The rows of A fall into 3 groups, and each row is roughly a mix of its group's hidden directions.
A, 108 rows:
-1 -17 2 5 -21 16 -17 8 -31 11
5 -10 8 -12 6 7 -9 -39 -14 -16
-34 1 16 7 3 -18 23 -4 10 4
-13 -22 -9 -5 -6 17 5 -27 -23 -7
5 -3 -17 -10 -23 -25 -4 3 9 -28
6 30 13 1 -4 4 -16 -14 26 -12
24 -14 -10 -20 5 24 -14 13 -9 12
15 -17 26 -9 -9 7 -5 -9 -3 31
25 14 2 14 7 -21 15 16 9 -19
-27 10 -18 16 20 -2 -19 -8 14 3
4 -16 22 -10 -26 10 19 -15 -8 -11
-17 -15 9 11 -5 27 14 10 -18 18
18 -10 2 6 5 33 -1 6 -26 -9
-19 -1 2 16 -4 28 -5 -2 31 -2
6 15 4 -7 21 -13 21 8 31 -3
-8 -12 28 -12 0 0 -26 6 -6 -24
18 -10 -25 -9 8 13 -4 29 1 -13
-34 -16 -4 -8 14 14 -13 13 9 12
-12 2 0 -8 1 23 0 -12 -11 -38
-27 -2 14 25 3 15 11 13 -7 -18
21 8 1 6 -28 21 -24 -10 -7 1
-6 18 0 4 -22 -27 -9 -22 6 17
-7 26 14 -1 3 -18 -10 -27 18 -5
-25 6 1 8 -7 -17 -12 -29 5 19
-26 -19 2 -3 -5 19 0 -22 -14 16
-3 -20 20 0 29 12 12 11 -16 13
11 7 14 9 -3 -14 -7 5 14 39
2 1 -6 -34 -2 -15 -14 9 -25 12
28 1 4 10 -11 31 5 18 2 -10
-8 16 -31 16 -6 17 13 -19 -3 -7
4 0 -4 13 28 -22 -4 -13 10 -26
0 11 7 13 5 -33 2 14 2 -28
13 13 16 0 19 -11 14 -25 -22 -8
17 2 9 -8 -14 20 13 33 -6 10
10 13 -29 -2 16 -5 -16 24 -1 15
20 13 5 -13 38 -8 -7 2 8 -10
-17 -3 -7 12 -36 -21 9 -11 6 2
2 -1 -4 10 14 5 -14 12 -8 -41
9 11 2 -1 10 -34 7 -23 -17 12
-26 1 -15 -10 20 16 -19 15 -11 5
17 -10 -1 10 35 -4 -13 -4 16 -14
-26 -8 23 -5 -13 -14 -17 -21 -2 -8
7 -21 27 -1 -4 18 6 -12 18 -20
-12 -13 14 -5 -22 1 3 -9 -13 34
9 24 -6 9 32 -5 2 -10 12 19
15 4 -1 3 -10 20 -20 21 13 26
-3 10 -37 1 -1 17 -12 18 10 10
-24 0 10 -20 23 4 -15 -16 -18 -2
24 -7 5 -1 3 -1 -11 32 17 20
14 -1 -2 5 19 24 -2 -8 -10 -33
-2 2 -37 20 -10 3 -13 15 -11 0
-19 -6 0 4 -25 -6 4 -15 -9 32
1 9 -2 25 -21 2 30 -3 -16 13
9 23 -1 2 14 -9 8 -8 31 -21
32 20 3 -11 16 15 -18 2 -10 0
-1 -7 -28 29 17 7 5 -19 -7 -5
-2 1 25 3 1 -1 -16 -11 -5 -38
-3 -23 3 -18 20 1 7 10 -22 -23
39 -4 -5 7 -8 -17 16 -9 -10 6
8 -3 -23 5 -11 -33 10 8 19 -5
1 -11 16 8 -1 -2 -15 18 -25 -28
15 7 -39 5 7 -9 -13 14 2 -12
19 8 -1 28 -17 -10 20 -13 15 4
-22 29 -11 -4 -13 -22 6 13 -3 -11
-23 -20 9 -10 -1 30 -8 10 -11 -11
10 16 -2 3 -1 32 -1 -24 20 -5
-2 3 25 15 -11 -11 16 -10 -17 26
11 -21 -15 -18 -7 -6 -7 28 -2 -21
7 -2 -39 2 22 -6 -15 -2 -9 0
11 19 3 -14 20 19 -12 -14 -12 -23
-10 -4 -30 -18 -10 8 -17 -7 -14 20
-16 19 -23 -1 -12 -22 10 -4 -10 -21
-22 2 3 4 -22 -27 4 -17 17 -11
-6 -12 15 -3 -25 -9 -4 10 -18 29
8 0 -17 15 -24 26 -11 2 -16 16
-23 19 -12 18 -7 -7 12 -2 27 8
33 9 9 3 -24 -15 -2 -2 -16 10
17 -10 26 -7 19 13 20 -4 -17 -9
2 -3 -4 -22 10 11 -27 23 16 -15
-1 27 17 5 14 7 4 -31 2 -13
-2 -9 -13 4 -18 2 -12 19 6 36
-25 6 13 -3 2 -6 22 -13 25 17
29 2 -19 -14 -15 -8 -20 -3 -4 18
28 -8 34 -6 -2 -7 0 0 18 3
-29 11 -8 22 -3 -16 11 18 15 -1
-33 -8 -1 11 -10 19 8 -22 -12 -1
24 -6 -1 13 -21 1 26 3 -12 -20
-29 3 -17 -5 20 7 -25 2 11 -9
0 6 9 -11 -22 7 17 18 -27 18
0 7 -37 -5 10 13 2 -7 22 15
6 22 5 1 15 -8 18 -6 33 -13
-26 14 -18 -1 1 13 -13 15 23 -14
8 17 -20 -5 19 -12 16 -4 30 1
-3 0 18 0 13 -18 -22 -15 30 2
-23 -8 -19 -12 4 28 -22 2 2 8
-4 -24 -1 -15 20 1 -8 24 -14 21
3 -24 22 -7 14 20 -2 23 -13 8
-4 9 -33 14 -7 22 12 17 -3 -6
-12 -4 9 12 -10 -12 1 -34 -23 -13
3 -18 22 -5 -3 -28 -4 19 16 13
-6 9 -30 -10 -12 -8 -5 2 -24 23
24 6 -26 -17 2 -10 2 21 -11 -15
13 -24 -2 -14 14 6 -15 -16 14 -24
-16 -8 28 -5 -8 -26 -14 14 -6 -12
1 -5 8 28 -11 23 19 -6 -4 23
16 -20 -11 -20 16 -8 -6 27 -11 -8
1 20 30 5 -5 10 1 -25 1 -18
7 24 3 15 20 -14 11 -15 24 7
Here is one row of each group, with its name. Which group are the others in?
-1 -1 22 4 4 9 30 -30 -9 6 -> <35>
9 -12 31 -14 -18 9 18 3 -17 1 -> <60>
11 -18 -5 4 -4 33 5 26 -9 2 -> <17>

16 -11 2 8 -15 14 -17 9 -34 -5 -> <35>
14 -15 -12 17 2 8 20 29 15 7 -> <17>
-17 7 -7 13 -18 -36 7 1 1 15 -> <35>
-15 26 -4 4 10 -7 0 35 -9 9 -> <60>
-4 -6 -8 -28 -8 -9 -21 -17 14 22 -> <35>
-6 8 -7 -7 32 -15 -11 -3 4 29 -> <17>
6 1 4 -15 30 -17 -25 13 -4 12 -> <60>
-5 -2 22 19 7 4 0 -11 34 -15 -> <60>
-5 2 -28 13 22 -8 15 24 1 -9 -> <35>
-11 6 16 -8 0 18 -19 -15 -26 20 -> <17>
3 -20 6 0 3 24 -6 27 -25 1 -> <35>
